Each row has a name. After each piece below comes the name of the row it's from, unless a question asks for something else. Each question is about the rows just above it. Places in a row count from 1.

[122 127 122 127 127] = Z_673
[223 192 106 101 126] = Z_335
[119 136 118 147 151] = Z_985
[145 196 102 129 117] = Z_909
[152 123 130 128 117] = Z_198
[133 136 117 132 138] = Z_342
[ 97 148 141 128  96] = Z_836
[111 163  94 195  94] = Z_425
Changed Z_985: [119 136 118 146 151]. Place and old value:
4, [147]
tags:
[117] -> Z_403
[96] -> Z_328
[102] -> Z_702
[116] -> Z_572
[118] -> Z_803
[145] -> Z_402
[144] -> Z_7
[126] -> Z_310
Look up the entry of Z_909 at place 5 in the table:
Z_403
Times [127] occurs in Z_673:
3
How many times does Z_425 hold [194]?
0
Where do [136 118 147] appear?
Z_985

[ 99 137 111 122 135 117 102 123 123 128 119 112 127 110 136 121 125 135
 119 119 123 118 125 121  92 137 122]  Z_990
[114 138 125 118 135 140 153 111 127 112 118 112 130 115 133 117 123 129
 124 113 128 123 127 121  74 135 126]  Z_594
[103 153 121 108 143 155 178  90 124  98 108  98 130  99 136 111 122 135
 117 102 123 123 128 119  20 144 128]  Z_252
Count the entries of [ 99 137 111 122 135]:
5
The row with [ 99 136 111 122 135 117 102 123 123 128 119] is
Z_252
Table of tags by key:
[123] -> Z_960
[118] -> Z_848
[117] -> Z_986
[108] -> Z_647
[119] -> Z_878
Look up the entry of Z_990 at place 11 in the table:
Z_878
which: [124 113 128 123 127]
Z_594
Changed Z_594: [113 138 125 118 135 140 153 111 127 112 118 112 130 115 133 117 123 129
 124 113 128 123 127 121  74 135 126]. Place and old value:
1, [114]
which: [114 138 125 118 135 140 153 111 127 112 118 112 130 115 133 117 123 129
 124 113 128 123 127 121  74 135 126]
Z_594

[100 214 165 130  83 141 155  83 120 142 106 104  79 118 193 133 102 128
 158  99 112 160  39 149 107 129 132 109 133 246  41 162  85 140 192 112
 130  67 155 104 134 127 134 153  62 126 101  61 190 114]  Z_478
[207 132 120 130 174 152 120 186  73 127 158 118 177 103  92 163 178 164
 112 132 151 184 155 173 179 125 155 116 163  86 156 121 170 165 167 103
 156 190 133  93 134 153 141 143 118 157 157 179 151 155]  Z_307
[100 215 165 130 215 141 155  83 120 142 106 104  79 118 193 133 102 128
 158  99 112 160  39 215 107 129 132 109 133 246  41 162  85 140 192  67
 215  67 155 104 134 127 134 178 149 115  97 103 130 124]  Z_301
Changed Z_307: [207 132 120 130 174 152 120 186  73 127 158 118 177 103  92 163 178 164
 112 132 151 184 155 173 179 125 155 116 163  86 156 121 170 165 167 103
 156 190 133  93 134 153 141 143 118 157 158 179 151 155]. Place and old value:
47, [157]
Number of entries in [100 214 165 130  83 141 155  83 120 142 106 104  79 118 193 133 102 128
 158  99 112 160  39]:
23
Times [215] occurs in Z_301:
4
Count the entries of [100 214 165 130  83 141 155  83 120 142 106 104  79 118 193 133 102 128
 158  99 112 160  39 149 107 129 132 109 133 246  41 162  85 140 192 112
 130  67 155 104 134 127 134 153  62 126 101  61 190 114]:
50
Where does [207 132 120 130 174 152 120 186  73 127 158 118 177 103  92 163 178 164
 112 132 151 184 155 173 179 125 155 116 163  86 156 121 170 165 167 103
 156 190 133  93 134 153 141 144 118 157 157 179 151 155] differ from Z_307, and what was there?
44, [143]

[125 128  35 128 129 145 110 192] = Z_207
[136 146  83 122 126 146  83 131] = Z_399
[124 118  64 131 130 131 113 181] = Z_46
[114 128 210 128 129 126 126 110] = Z_797
[114 128 210 128 129 128 126 110] = Z_981
[126 147  93 122 127 124 121 146] = Z_667
Where does [125 128  35 128 129 145 111 192] differ from Z_207, and what was there?
7, [110]
How many entries does [124 118  64 131 130 131 113 181] have?
8
How many entries does [124 118  64 131 130 131 113] have?
7
Count of [146] in Z_399:
2

[ 83 174  93  64 184 144 175 134  62 148 113  98  79  63 170 167  89 131
  65 105 135 155 142 111  98 193  89 123 124  86 153 180 141 167  83 113
  99 134 120 106 109 155 108 156  99 135 114 130  99 143 112 142 156  93
 124 100 153 109 186 145 122 164 114 136] = Z_732
[186  75 147 158 180 172 127 160 128 108 107 144  99 123 103 177 178 100
 153 104  89 151 108 103 132  64 107 141 101  94 186  69 164 127  92 129
 145 170  92 112  87 112 140 108 147  98  51  60 114  79 168 108 147 186
 111 143 134 103  83 111 115 113  95 180] = Z_617
[107 156  99 135 114 214 186  43 116 176  91 139  96 101  80 106 169 253
 148 106 105 155 177 106 140 175 126 124 108  40 151 139  99 110 111 145
 158 103 116  99  81 106 138 111  89 177 173 159  56 184 144 114  78 154
 158 167 122 197  85 119 112 100 182 166] = Z_378
[114  98 193  89 181 109 164 149  47 127  94  75  60  76 151 183  73 110
  58 115 126 143 150 131 130 177  89  75 151  91 147 186 118 142  83 106
  96 136 123 105 108 145  95 166 112 143 129 130  89 141 109 124 158  91
 133  98 151 105 173 134 117 160  81 144] = Z_958
The row with [111  98 193  89] is
Z_732
One entry of Z_378 was changed: [107 156  99 135 114 214 186  43 116 176  91 138  96 101  80 106 169 253
 148 106 105 155 177 106 140 175 126 124 108  40 151 139  99 110 111 145
 158 103 116  99  81 106 138 111  89 177 173 159  56 184 144 114  78 154
 158 167 122 197  85 119 112 100 182 166]. Where, and from what?
12, [139]
Number of entries in [114  98 193  89 181 109 164]:
7
Number of entries in [114  98 193  89 181 109 164 149  47 127  94  75  60  76 151 183  73 110
  58 115 126 143 150 131 130 177  89  75 151  91 147 186 118 142  83]:
35
How many times does Z_617 hold [108]?
4
which: [108 156  99 135 114]
Z_732
Changed Z_378: [107 156  99 135 114 214 186  43 116 176  91 139  96 101  80 106 169 253
 148 106 105 155 177 106 140 175 126 123 108  40 151 139  99 110 111 145
 158 103 116  99  81 106 138 111  89 177 173 159  56 184 144 114  78 154
 158 167 122 197  85 119 112 100 182 166]. Place and old value:
28, [124]

[167 224 167 194 226 226  81 235 215 203 195 241]  Z_292
[141  31  25  37  30  40  31  22  30  28  10  27]  Z_155
[ 75  97  75 168  26  20 149  25  45  70 115  70]  Z_262
[ 75  97  75 168  26  20 149 235  45  70 115  70]  Z_394
[ 75  97  75 168 234  20 149 211 220 233 235 217]  Z_16
Changed Z_155: [141  31  25  37  30  40  30  22  30  28  10  27]. Place and old value:
7, [31]
Count of [232] in Z_16:
0
Number of entries in [ 75  97  75 168 234  20 149 211 220 233 235]:
11
Where does [141  31  24  37  30  40  31  22  30  28  10  27] differ from Z_155, and what was there?
3, [25]

[ 56  64 139 174 193  34 171  42  56  37  54  25 146  99] -> Z_331
[107 184 184 118 198 220 191 183 116 147 162 224 151  48] -> Z_221
[ 37  25  54  34 174 211 139 139 171  25  42  56  37  25] -> Z_64
[178  40 140 153  72  13 176 164 129  26  51 152 234  62] -> Z_50
[220 118  23  54  39 227 209  91 189  48 135  54  92  18] -> Z_17
Count of [56] in Z_331:
2
How many entries does [37 25 54 34] have?
4
Number of entries in [107 184 184 118 198 220 191 183 116 147 162 224 151]:
13
Number of entries in [107 184 184]:
3
How many entries does [178  40 140 153  72  13 176 164 129  26  51 152 234] have?
13
which: [ 37  25  54  34 174 211 139 139 171  25  42  56]
Z_64
How many times does Z_64 hold [25]?
3

[74 68 53 75 71 69 73 69 72 50 69 73 65 75 60 76 71 68 70 71 69 75 52 70
 69 75] -> Z_416
[224 222 218  93 234 234 223 233 225 213 236 223 221 222 228 226 223 223
 223 223 224 224 216 236 220 222] -> Z_336
[ 94  99 116  95 111 110  92 111  95 113 105  91 106  94 110  91  93  94
  92 101  92  93 117 105  96  92] -> Z_323
[75 68 46 76 43 38 75 41 72 54 42 74 43 77 43 75 73 72 73 70 71 76 48 42
 74 77] -> Z_181
One entry of Z_336 was changed: [223 222 218  93 234 234 223 233 225 213 236 223 221 222 228 226 223 223
 223 223 224 224 216 236 220 222]. Where, and from what?
1, [224]
Times [93] occurs in Z_323:
2
How many times does Z_181 hold [43]?
3
key -> tag
[75] -> Z_996
[74] -> Z_832
[110] -> Z_340
[68] -> Z_113
[70] -> Z_507
[76] -> Z_245
[69] -> Z_782
Look up the entry of Z_416 at place 6 in the table:
Z_782
How many entries does [224 222 218  93 234 234 223 233 225 213 236 223 221 222 228 226 223 223
 223 223 224 224 216] have?
23
Which row holds [ 94  99 116  95 111 110  92 111  95 113 105  91 106  94 110  91  93  94
  92 101  92  93 117 105  96  92]?
Z_323

[200 155 142 161 135 102 114 111 101 109 137  99 110 134 121 122 116 173
 156  79  88 155  79  58 110 197 172 215 100 175 136 154 107 117  86  79
 181 144  98 118  62  87 161 157 100 110 114 100 141 156 228 119 157 154
  95 123] = Z_414
[182  85 131 130 144 100  93  95  98 109 134  94 145 129 120 126 128 130
 173  68  81 127 109  65 111 189 184 219 132 176 129 181 101 150  94  95
 173 131  98  89  92 101 159 113 110 109 118 104 121 144 192 125 156 175
  97 122] = Z_239
[146 108 137  75 165 198 146 165  89 166 107  75 162 173  85 171 112 126
 105  91 119  83 127 153 127 155 146  94 128  18 123 131 134 114 165 149
 125 180  85 144 143  94  86 149 194 127  77  98 165 118 135 145 111 113
 122 160] = Z_725
Times [165] occurs in Z_725:
4
Where does [200 155 142 161 135 102 114 111 101 109 137  99 110 134 121 122 116 173
 156  79  88 155  79  58 110 197 172 215 100 175 136 154 107 117  86  80
 181 144  98 118  62  87 161 157 100 110 114 100 141 156 228 119 157 154
  95 123] differ from Z_414, and what was there?
36, [79]
Where does [182  85 131 130 144 100  93  95  98 109 134  94 145 129 120 126 128 130
 173  68  81 127 109  65 111 189 184 219 132 175 129 181 101 150  94  95
 173 131  98  89  92 101 159 113 110 109 118 104 121 144 192 125 156 175
  97 122] differ from Z_239, and what was there?
30, [176]
which: [127  77  98]
Z_725
Changed Z_725: [146 108 137  75 165 198 146 165  89 166 107  75 162 173  85 171 112 126
 105  91 119  83 127 153 127 155 146  94 128  18 123 131 134 113 165 149
 125 180  85 144 143  94  86 149 194 127  77  98 165 118 135 145 111 113
 122 160]. Place and old value:
34, [114]
key -> tag
[107] -> Z_490
[144] -> Z_750
[181] -> Z_484
[143] -> Z_712
[131] -> Z_917
[180] -> Z_100
[108] -> Z_537
The tag of Z_414, keyed by place 38:
Z_750

[171 150 115 152  75  80 129 113 148 118 148 115 119 126 138 141 106 126
 148 120  90  99 156 140 104 109] : Z_222
[122 122 118 129 125 129 134 125 123 121 144 123 128 126 126 130 124 130
 126 134 139 121 130 140 127 126] : Z_280
[180  91 155  85 127 111 138 163 137 145 229 122 163 116 184 159 211  81
 127 132 191  99  23  50  43 148] : Z_138
[179 147  63 135 116 139  92 142  81 158 146  39 155 169 209 139 193 145
 153 105  91 122  99 142 118 170] : Z_318
[179 102  93 126 174 167 175 104  67  98 150  83 126 103 111 126 171 152
  73 148  81 119 131 162 136 124] : Z_217
[ 82 165 114 166 123 150 120  93 122 107  15 132  89 138  68  93  56 170
 133 128  59 172 231 189 220 102] : Z_786
[154 146 117 143 103  99 130 114 145 119 146 122 126 126 135 137 112 126
 139 121 102 112 145 139 111 120] : Z_710
Changed Z_222: [171 150 115 152  75  80 129 113 148 118 148 115 119 126 138 141 106 126
 148 121  90  99 156 140 104 109]. Place and old value:
20, [120]
One entry of Z_138 was changed: [180  91 155  85 127 111 138 163 137 145 229 122 163 116 184 159 211  80
 127 132 191  99  23  50  43 148]. Where, and from what?
18, [81]
Table of tags by key:
[124] -> Z_458
[113] -> Z_549
[152] -> Z_259
[112] -> Z_888
[114] -> Z_66
[151] -> Z_149
[125] -> Z_24
Join Z_222 by its entry at place 8:
Z_549
Times [123] occurs in Z_786:
1
The row with [154 146 117 143 103  99 130 114 145 119 146 122 126 126 135 137 112 126
 139 121 102 112 145 139 111 120] is
Z_710

[109 156 134 114  75 121 150 141 186 174 117 108 122 134] : Z_373
[101 164 134 109  43 121 166 141 193 197 113 108 109 134] : Z_623
[ 75 135 140  88  32 154 176 119 179 204  98  64  71  93] : Z_40
[ 75 127 140  88  43 154 171 119 164 189  98  64  71  93] : Z_177
[ 75 127 140  93  65 154 161 119 156 174 101  64  71  93] : Z_813
[122 132 134 109  54 121 161 141 193 189 113 108 122 134] : Z_106
[109 164 134 114  65 121 155 141 193 182 113 108 122 134] : Z_434
[ 84 156 137  98  21 138 176 130 193 212 105  97  96 124] : Z_588
[ 92 164 136 104  32 130 171 135 201 204 109 108 109 134] : Z_599
[109 164 134 114  75 121 155 141 186 174 117 108 122 134] : Z_430
[ 75 149 138  93  21 146 176 125 193 212 101  75  84 103] : Z_912
Table of tags by key:
[156] -> Z_241
[132] -> Z_755
[127] -> Z_220
[164] -> Z_494
[154] -> Z_722
Look up the entry of Z_813 at place 2 in the table:
Z_220
One entry of Z_813 was changed: [ 75 127 140  93  66 154 161 119 156 174 101  64  71  93]. Where, and from what?
5, [65]
Count the entries of [109 164 134 114]:
4
The row with [109 164 134 114  75 121 155 141 186 174 117 108 122 134] is
Z_430
One entry of Z_434 was changed: [109 164 134 114  65 121 155 141 193 182 113 108 122 135]. Where, and from what?
14, [134]

[ 53 143 179 201 150] = Z_835
[132 163 116 112 134] = Z_247
[208  72  42 105  86] = Z_236
[ 53  72  42 105  86] = Z_59
[ 53 179 201 143 171] = Z_843
[238  72  42 105  86] = Z_341
tags:
[178] -> Z_629
[179] -> Z_30
[143] -> Z_203
[72] -> Z_52
[86] -> Z_979
[71] -> Z_131
Look up the entry of Z_59 at place 2 in the table:
Z_52
[ 53 179 201 143] is in which row?
Z_843

[ 44 194  55  17 213 200 202  31  75]  Z_868
[ 35 214  43  33 210 192 206  65  34]  Z_880
[ 36 225  66  98 189 221 255  88  49]  Z_388
[ 44 194  55  17 213 200 202  51  42]  Z_143
[ 39 203  12  87 184 232 219  62  51]  Z_957
[ 35 214  43  33 210 192 206  49  55]  Z_571
The row with [ 44 194  55  17 213 200 202  31  75] is
Z_868
key -> tag
[43] -> Z_5
[33] -> Z_919
[65] -> Z_907
[49] -> Z_898
The tag of Z_880, keyed by place 8:
Z_907
Count the entries of [ 44 194  55  17 213 200 202  31]:
8
Number of entries in [ 39 203  12  87 184]:
5
Changed Z_388: [ 36 225  66  98 188 221 255  88  49]. Place and old value:
5, [189]

[ 65  41  53  33  51 171 214 193  29 197 200]  Z_548
[117 210  33 216  77 226 214 224 217 197 200]  Z_765
[ 65  41 171  33 194 171 194  35  36 219 194]  Z_871
[ 65  41  53  33  51 171 194  35  36 219  29]  Z_747
Number of entries in [65 41 53 33]:
4
Times [194] occurs in Z_871:
3
Changed Z_747: [ 65  40  53  33  51 171 194  35  36 219  29]. Place and old value:
2, [41]

[130 216 156 141 164 151 175 172 162 144 151 204 157 147 172 173 159 173
 220 187 192 176 121 188] = Z_13
[114  42 104 116  85  95  78  80  74 105 103  66  79 109  80  74  74  66
  42  81  61  79 117  68] = Z_566
[114  88 115 121  87  99 105 103  76 110 119  95  79 110  80  74  74  66
  87 102  94 105 120 104] = Z_964
[140 167 131 134 154 144 158 153 172 147 141 158 171 144 162 170 158 176
 165 155 157 140 143 160] = Z_225
[138 218 142 127 138 132 188 177 152 134 153 192 153 132 145 150 145 155
 219 174 197 168 143 199] = Z_771
[137 231 153 144 157 156 190 183 166 150 162 193 160 144 155 160 162 166
 232 174 207 191 138 208] = Z_464
[123  79 113 121  93 104  98  98  88 115 117  91  93 111  86  83  86  78
  78  99  86 100 125  97] = Z_927
[117  36 110 125 109 116  69  79  99 118 102  67  97 116 104  99 101  95
  32  84  55  77 115  52] = Z_899
[126 172 131 125 114 118 160 156 117 121 140 151 117 117 112 112 116 114
 172 141 167 152 135 164] = Z_668
The row with [154 144 158 153 172 147 141 158 171 144 162] is
Z_225
How many entries does [117  36 110 125 109 116  69  79  99 118 102  67] have?
12

[104 150  79 129 167 156 158 164 125  63  78 157  94  77  63 166 181 175
 178 136  60  78 173  70  64  68 171  78 176 144 150  69] -> Z_991
[181 135 177 157  74  79 128  92 168 189 204  77 138 164 200  85  78  97
  67 144 197 200  96 177 185 204  68 192  94  95 122 192] -> Z_296
[171 135 144 171  79  78 143 124 172 162 192  76 122 144 174 103  88 115
  75 133 166 182 105 162 165 173  79 171 102  74 109 178] -> Z_162
[ 67 134 166 165  75  79 133 103 171 184 203  76 135 159 194  89 152 103
  68 139 189 196  99 176 182 196  71 189  95  86 118 190] -> Z_366
[198 145 149 196  66  64 154 121 196 178 220  60 120 145 192  90  80 119
  60 141 181 204 106 174 178 194  64 196  98  56 113 194] -> Z_229
[ 84 140 126  77 160 157 126 115  94  80  68 160 109 107  86 156 164 134
 172 147  89  87 149  77  79  92 159  74 165 187 156  78] -> Z_795
[181 134 166 165  75  79 133 103 171 184 203  76 135 159 194  89  80 103
  68 139 189 196  99 176 182 196  71 189  95  86 118 190] -> Z_770
[181 135 177 157  74  79 128  92 168 189 204  77 138 164 200  85  78  97
  67 144 190 183  92 188 191 185  86 186 120 119 127 172] -> Z_892
[181 135 177 157  74  79 128  92 168 189 204  77 138 164 200  85  78  97
  67 144 190 183  92 188 191 185  86 186  84  90 103 191] -> Z_224
tags:
[157] -> Z_561
[64] -> Z_611
[129] -> Z_186
[63] -> Z_3
[68] -> Z_983
[128] -> Z_862
Look up the entry of Z_991 at place 4 in the table:
Z_186
One entry of Z_795 was changed: [ 84 140 126  77 160 157 126 115  94  80  68 160 109 107  87 156 164 134
 172 147  89  87 149  77  79  92 159  74 165 187 156  78]. Where, and from what?
15, [86]
Number of entries in [181 135 177 157  74  79 128  92 168 189 204  77 138 164 200  85  78  97
  67 144 197 200  96 177 185 204  68 192  94  95 122 192]:
32
Number of entries in [ 67 134 166]:
3

[152 147 121 148 133 122 127 148 148 128 158 130 192 133  92 160 147 169] : Z_935
[129 120  31 228  91 124 223  68 124 204 146 209 115 119 120  87  97 148] : Z_423
[129 120  31 228  91 124 223 147 124 204 146 209 115 141 132 104 136 200] : Z_904
[ 92 135  31 228  91 124 223  68 124 204 146 209 115 146 112 145 113 170] : Z_681
[153 129 137 125 131 106 121 146  84 129 129 128 132  94 135 131 125 117] : Z_470
The row with [ 94 135] is
Z_470
Times [148] occurs in Z_935:
3

[149  62 150 193 149 130 131 155 116 167 174 112 101 152 144 102 174 136
 160 179 116 201  94 127 158 149 160  75  93  99  65 122  84 127 152 158
 107 163 133] = Z_314
[177 117 133 135 110 157 153 144 147 167 108 110 123 111  95  89 108 124
 119 115  84 145 133 115 133 143 121 108 125 127 107 115 149 123 117 103
  96 123 152] = Z_65
[118  43 193 238 104 164 167 171 120 167 137  85 125 124  33  65 137  90
 176 119  68 220 149 122 186 152 127 109  59 176  34 147 152 117 120 148
  56 146 122] = Z_127
[122  46 160 222 138 156 141 160 120 167 149  99 119 149  99  95 149 120
 181 152  88 224 136 119 191 145 138  95  77 138  45 140 114 125 142 161
  75 159 115] = Z_316
[138 113 168 147  77 162 180 149 149 167  96  94 136  95  32  69  96  99
 118  81  63 137 145 113 129 154 104 133 106 165 101 123 185 118 102  98
  82 107 158] = Z_503
[149 153 146 109  69 160 168 132 150 167  65 105 152  85  37  93  65 100
 107  53  83  96 170 113 116 137  86 163 129 182 138 127 207 124  86  75
  96  89 144] = Z_286
tags:
[75] -> Z_41
[149] -> Z_4
[82] -> Z_635
[96] -> Z_495
[107] -> Z_640
The tag of Z_65, keyed by place 37:
Z_495
Count of [33] in Z_127:
1

[152 116 152 128] -> Z_435
[198 175 151 125] -> Z_621
[174 174  85 174] -> Z_273
Count of [175] in Z_621:
1
Times [174] occurs in Z_273:
3
key -> tag
[116] -> Z_380
[151] -> Z_706
[175] -> Z_370
The tag of Z_621, keyed by place 2:
Z_370

[245  81 229 188  34  10  11  80 160] = Z_26
[133 152 222 169 127  25 140 210 197] = Z_505
[169 214 162 122 129  54 123 120 140] = Z_793
[255  45  95 128 210 177 152 139 221] = Z_605
[255  45  95 128 210 177  27 216 188] = Z_201
[ 40 114 242 118  10  55 230 135 111] = Z_144
[ 57 113 161 218 169 190  54  60  83] = Z_596
[ 64 126 127  64 183  67 195  63 163] = Z_497
[245  81 229  40  34  10  11  80 160] = Z_700
[203 122 182 185  55  43 195 155 235] = Z_665
[203 122 182 185  55  43  11 238 114] = Z_248
[110 226 232 124 253 102  75 145 200] = Z_165
[127  64] is in which row?
Z_497
Where does [246  81 229 188  34  10  11  80 160] differ from Z_26, and what was there?
1, [245]
Number of entries in [255  45  95 128 210 177 152 139 221]:
9
which: [162 122 129  54]
Z_793
One entry of Z_248 was changed: [203 122 182 185  56  43  11 238 114]. Where, and from what?
5, [55]

[209 120 166 119 139 136 106  29]  Z_365
[132 128 121 119 108 114 108 143]  Z_140
[196  77 110 209 121 166 119 139]  Z_94
[196  77 117 209 121 166 119 139]  Z_154
which: [196  77 110 209 121 166 119 139]
Z_94
How many entries does [209 120 166 119 139] have?
5
How many entries does [196  77 110 209 121 166 119] have?
7
How many entries does [196  77 117 209 121 166] have?
6
tags:
[117] -> Z_151
[110] -> Z_438
[166] -> Z_721
Look up the entry of Z_154 at place 3 in the table:
Z_151
Count the entries of [196  77 110 209 121 166]:
6

